In the rows, 128 means zero.
One turn or mirror swaps these rows in pairs. Which row does each one swap with?
The rows were stretched afterwards, more along some directions than others.
deda: [116 115  92 138 134 108 119 139 138 171 158  97  78 107 141 142 124 132
 135 114 125 145 143 141  74 118 113 168 112 104 134]
Peza: [130 133  94 136 133 105 141 146 112 137 129 130 126 112 149 157 148 126
 114 122 141 127 137 132 120 132 155 147 146 105 109]
rakug: [115 113  97 124 140 108 125 144 136 140 138  90  97 110 139 100 138 139
 134 113 107 139 132 160 114 129 110 137 117 122 144]
Zos: [122 136  99 134 137 107 137 151 115 134 126 132 135 116 140 143 146 127
 122 131 138 127 129 138 126 140 149 140 145 115 114]
Vuk: [123 135  96 114 125 123 112 149 154 143 166  97  97 136 163 151 146 144
 118 133 114 147 139 148 116 125 124 157 117  96 140]
teg: [123 131  92 116 125 119 110 146 154 141 165 103 102 141 161 148 147 146
 122 137 116 149 144 144 124 123 135 154 120  91 138]
vemil: [114 116  95 123 138 103 127 142 135 139 137  97 102 114 140  99 141 132
 131 120 109 142 139 158 117 125 114 140 122 116 144]
pul: [126 131  88  95 143 100 140 140 152 145 150  90  92 127 141 112 160 153
 147 107 125 136 133 160 139 135 132 166 137 106 135]
kom: [127 141 114 125 140 136 117 150 130 165 140  84 116 105 149 145 133 114
 126 127 122 139 121 147  90 135 100 154 125 134 122]
Sotav: [127 124 118 118 153  97 116 153 134 146 137  89 107  81 148 138 126 111
 157 103  99 139 130 150  83 139  97 142 117 126 125]
Pup: [123 126  80 107 132  94 131 143 148 164 158  85  86 141 138 109 155 149
 144 121 126 147 135 166 121 121 131 177 124 102 150]
fotuv: [136 132  90 116 150 117 134 135 132 157 166  76  57  85 150 153 127 136
 141 114 112 140 134 152  53 124  86 180 122 119 124]
nedun: [127 151 110 127 144 119 119 139 128 134 131 101 123  90 146 135 127 113
 149 108 114 121 114 147  92 157  98 133 129 125 106]
Rimi: [124 126  83  92 137 100 132 138 154 146 155  94  96 141 141 109 159 153
 145 119 128 139 133 164 147 134 132 167 131 102 145]
seg: [140 128 108 119 119 116 135 125 129 127 138 110 109 100 142 142 149 133
 116 130 106 127 139 148 101 122 114 151 131 108 137]
naf: [115 104 115 111 157 117 117 125 148 152 150 116 112 100 134 115 125 125
 148 108 125 146 128 152 120 133  98 159 131 123 139]
fop: [142 126 108 127 140 118 109 133 137 165 160  75  69  98 139 151 126 125
 142 107 100 142 127 166  72 127  92 148 108 114 125]
nolaf: [145 137 117 119 124 126 140 128 130 129 141 107 110  92 143 145 149 131
 119 125 101 125 138 145  93 127 109 155 136 104 134]
Koli: [134 142 103 113 144 116 131 129 140 133 134 101 110  97 139 118 142 135
 147 101 114 122 120 152 121 154 115 136 137 117 114]
Bime: [132 118  93 116 138 131 121 123 139 163 171  98  72  85 151 173 121 132
 145 114 122 133 131 148  60 125  86 187 125 112 122]
loz: [126 130 106 122 130 114 113 147 148 154 154  74  75  94 158 165 125 135
 139  96 107 130 133 136  88 142 115 154 108 109 119]
bas: [137 143 117 142 130 118 136 143 124 128 144 113  84  77 148 147 126 141
 130 103  98 119 130 136  73 140 103 135 126 103 107]
mitip: [124 139  99 123 127 100 116 145 140 137 152  95 120 126 153 142 142 128
 133 129 100 144 130 153 109 128 127 157 115 102 143]
duv: [130 129 109 125 121 136 124 136 149 134 166 116  73 113 161 162 135 152
 112 122 118 133 147 129 104 128 115 147 126  95 118]
Gav: [113 119  96 126 140 106 126 148 134 144 134  92  97 113 141  95 136 135
 135 119 111 144 135 162 117 131 119 138 123 118 142]
nirud: [151 150 122 136 129 108 148 131 115 139 136  87 107  78 147 147 129 129
 119  98  96 124 127 150  73 133 105 168 124 123 133]
Bozef: [127 162  96 125 149  93 161 167 125 128 127  90 105 104 147 107 152 137
 125 123 127 146 143 138 110 140 134 153 140 115 116]
falu: [128 132 109 127 135 108 116 147 146 160 150  73  77  86 161 172 125 126
 139  94 107 132 134 138  77 150 115 156 114 107 114]
feriz: [128 150 106 132 143 120 115 144 122 143 128  97 121  96 143 135 127 113
 145 117 119 125 114 148  89 154 101 133 125 128 107]
dula: [126 130  94 120 128 127 122 144 147 143 164 110  85 125 167 165 148 147
 113 134 125 145 151 131 116 123 139 156 131  88 121]
domek: [135 132 118 145 134 112 134 138 122 135 143 116  83  75 151 149 124 132
 134 100 104 121 138 130  73 136 108 142 127 104 107]
bakid: [115 120  97 134 135 105 119 143 133 169 152  97  82 114 147 142 122 128
 137 114 129 145 143 138  78 124 114 163 118 104 134]
fen: [126 131  86  96 146  98 140 140 149 142 147  96  97 121 144 118 161 148
 146 106 130 134 135 157 144 142 137 163 140 106 130]
Lela: [129 164  99 126 147  85 164 164 121 124 122 100 118 105 148 118 153 127
 124 122 134 140 142 133 118 142 144 156 143 117 113]
letaf: [129 153 101 126 147  89 160 163 121 131 125  94 110 113 143 106 152 132
 125 125 133 147 144 143 114 133 137 158 137 124 121]
fesos: [117 115 100 140 133 111 115 138 135 166 150 101  85 106 145 144 119 125
 129 113 127 146 146 132  76 117 114 156 112 107 131]
fopo: [126 116 112 113 149 104 117 150 141 150 136  95 108  85 143 138 133 112
 144 116 109 148 140 143 106 134 112 143 123 126 133]
pibig: [126 140  99 119 126 123 108 145 151 143 169  96 103 137 160 154 142 139
 120 139 108 146 133 148 112 120 123 155 116  95 137]
kegak: [132 124 107 116 130 116 139 133 133 133 140 106 105  96 145 129 148 136
 126 121 107 132 145 146 103 126 110 151 137 105 140]
pekap: [157 151 126 138 127 109 149 127 113 138 135  87 106  82 141 142 133 131
 118 102  94 125 121 150  73 128 115 167 126 121 134]
kon: [124 110  94 111 141 127 122 118 145 159 171 104  84  81 149 177 126 128
 142 112 123 132 131 146  70 127  87 194 134 110 127]
tubem: [127 116 114 130 136 125 125 130 139 158 147 109  84  80 145 173 123 121
 114 119 126 144 152 123  71 123 113 156 125 110 115]
kubi: [134 150 108 123 123 130 117 137 147 152 152 115 113 127 130 104 142 141
 136 134  99 144 125 151 117 132 121 144 122 109 148]
Logon: [117 121 101 139 137 109 120 138 129 160 148 104  83  98 145 153 120 125
 126 115 130 141 149 129  74 125 115 153 117 109 125]
giled: [138 139  92 128 129 105 135 142 119 140 135 107 111 109 154 184 147 129
 113 120 134 124 135 144 102 135 140 154 137 105 107]
Kedi: [118 118 105 123 137 116 104 147 152 159 153  71  73  96 156 142 119 132
 143  99 101 139 130 149  86 143 101 142 103 117 127]
sumud: [107  98 100 104 159 116 113 123 149 154 160 121 108  94 144 149 124 115
 150 113 134 141 131 146 112 139  92 177 137 114 131]
pap: [116 127  94 130 137 106 138 147 119 139 127 133 134 120 145 135 145 129
 122 125 142 132 139 133 133 135 149 143 147 111 120]
runiz: [154 139 124 129 137 120 152 129 117 148 136  83  92  80 141 145 136 132
 110 106 112 127 125 147  82 122 109 170 128 136 129]
kudo: [119 119  99 138 133 112 118 141 132 164 147 106  80 102 143 144 121 128
 128 117 130 141 148 134  75 124 115 155 117 108 129]
Kobu: [131 114 111 126 146 127 124 129 135 158 145 115  93  75 147 177 120 111
 120 119 133 141 149 123  79 130 113 156 130 113 113]
gibug: [130 145 106 109 143 115 134 133 144 127 137 101 110  99 142 121 144 137
 145 101 114 121 125 149 124 153 115 139 138 113 114]
genor: [126 148 101 131 138 120 112 140 130 145 137  96 112  92 152 141 123 115
 145 110 111 128 117 151  78 154  90 139 121 123 111]
veti: [140 127 108 122 118 116 135 130 126 128 135 104 108  96 142 133 145 135
 114 122 105 130 137 150 100 124 113 146 129 109 139]
gapo: [126 113 109 130 140 121 120 128 136 160 151 112  83  84 143 173 123 118
 117 119 129 143 150 125  71 125 116 161 124 109 118]
vis: [145 139  90 121 149 113 144 141 131 156 157  74  58  82 145 131 135 138
 142 115 111 145 133 156  57 122  98 175 124 119 123]
nor: [140 128 110 126 143 123 107 134 142 163 159  73  78 100 140 141 123 126
 138 109  97 145 123 165  82 125  88 138 110 114 125]
pezo: [114  99 102 108 157 117 120 121 147 153 157 124 105  94 141 142 127 123
 152 111 136 139 132 146 110 139  96 180 142 116 134]
Tigu: [129 138 108 124 131 107 117 146 143 152 150  85  87  93 164 179 128 125
 136  98 114 125 135 129  90 148 121 158 116 108 112]
medop: [139 143 113 133 133 135 129 148 122 166 135  81 106 100 145 135 136 128
 116 125 124 142 123 151  88 126 111 160 130 133 126]
rul: [144 137 113 136 124 121 132 138 129 126 151 116  79  91 154 158 128 147
 120 106 104 120 137 133  85 138 110 140 126  96 105]
bovo: [138 127  84 115 146 118 136 130 135 161 168  81  58  84 150 158 132 137
 144 115 117 139 132 155  50 123  88 192 127 113 125]
zafo: [128 134 109 124 128 113 111 149 151 159 155  70  74  94 162 167 125 136
 140  93 103 132 132 138  78 144 111 154 106 107 119]
zal: [141 145 115 134 127  99 133 129 122 136 145  97 115  87 146 150 131 122
 131 107  91 127 125 149  78 134 107 167 122 113 140]
surol: [138 140 118 129 138 137 132 145 124 164 136  78 101  96 146 141 133 124
 113 121 121 138 124 150  86 129 104 160 125 139 123]
Tizi: [132 140 112 125 128 109 122 145 142 147 151  87  88  91 164 181 131 130
 136  95 114 123 137 126  89 149 122 157 119 104 111]
Kos: [123 117 113 117 153 118 105 131 152 163 155  90  87 106 133 113 124 127
 151 106 104 152 124 160 105 132  88 141 111 117 135]
Fonu: [120 122 101 128 131 108 135 145 129 132 130 101 104 107 139 101 144 142
 125 120 114 138 141 153 116 127 122 137 130 112 141]
Kivu: [145 145 118 126 144 122 152 145 121 154 133  79  96  87 146 139 145 131
 114 112 116 134 128 148  89 131 114 167 137 134 126]
Viv: [144 130 106 128 137 120 120 133 127 163 152  83  76  96 153 173 132 127
 128 107 112 135 136 149  76 125 107 147 121 107 109]
kip: [134 131 116 139 134 122 129 137 126 130 150 121  82  83 155 163 127 133
 125 103 107 119 138 126  82 137 111 138 127  99 101]
fedel: [125 150 104 121 138  86 148 158 133 130 135 104 117 100 163 166 147 124
 126 112 135 129 150 117 114 147 144 166 140 101 108]
tapi: [119 123 100 127 129 108 134 149 130 135 129  97 100 109 139 103 141 141
 124 120 112 138 143 152 109 128 120 136 127 115 142]
Sezoz: [123 125  79  94 142  95 132 142 154 153 154  89  90 138 138 106 161 153
 150 117 126 141 132 168 144 133 133 168 130 107 144]
nerut: [127 113 111 136 141 125 121 130 133 166 145 115  88  82 145 167 119 116
 122 120 132 144 153 120  77 125 120 154 126 111 118]
Zomil: [130 152 104 124 137  86 147 155 128 130 130 105 119  98 160 167 146 120
 126 111 137 126 146 118 115 149 146 163 140 105 108]
kabop: [142 135  96 132 132 103 134 139 118 150 142  92  98  98 154 180 143 124
 120 110 124 126 135 153  81 127 128 158 132 110 109]
Nizom: [125 130  82  95 145  97 135 141 151 155 154  84  86 131 139 115 161 152
 147 110 127 137 130 162 135 131 132 174 131 106 141]
gotav: [136 135 112 127 123 132 131 136 143 126 158 111  70 100 153 163 137 153
 115 116 108 126 142 133  96 137 113 144 127  93 108]
Sut: [140 128 109 125 142 117 108 134 142 164 157  74  75  98 145 145 127 129
 139 101  97 142 131 161  82 130  90 139 110 110 124]
vizu: [143 147 119 115 121 135 112 126 150 157 163 101  94 112 136 129 138 141
 138 121  88 137 127 149  86 120 103 155 112 106 147]
feter: [131 137  94 132 134 106 133 147 117 137 130 124 128 115 150 163 147 128
 114 122 136 125 133 139 119 142 149 147 146 106 108]

surol pairs with bovo
zafo pairs with Sezoz
fedel pairs with Koli
feter pairs with rul
gotav pairs with giled
pul pairs with Tigu

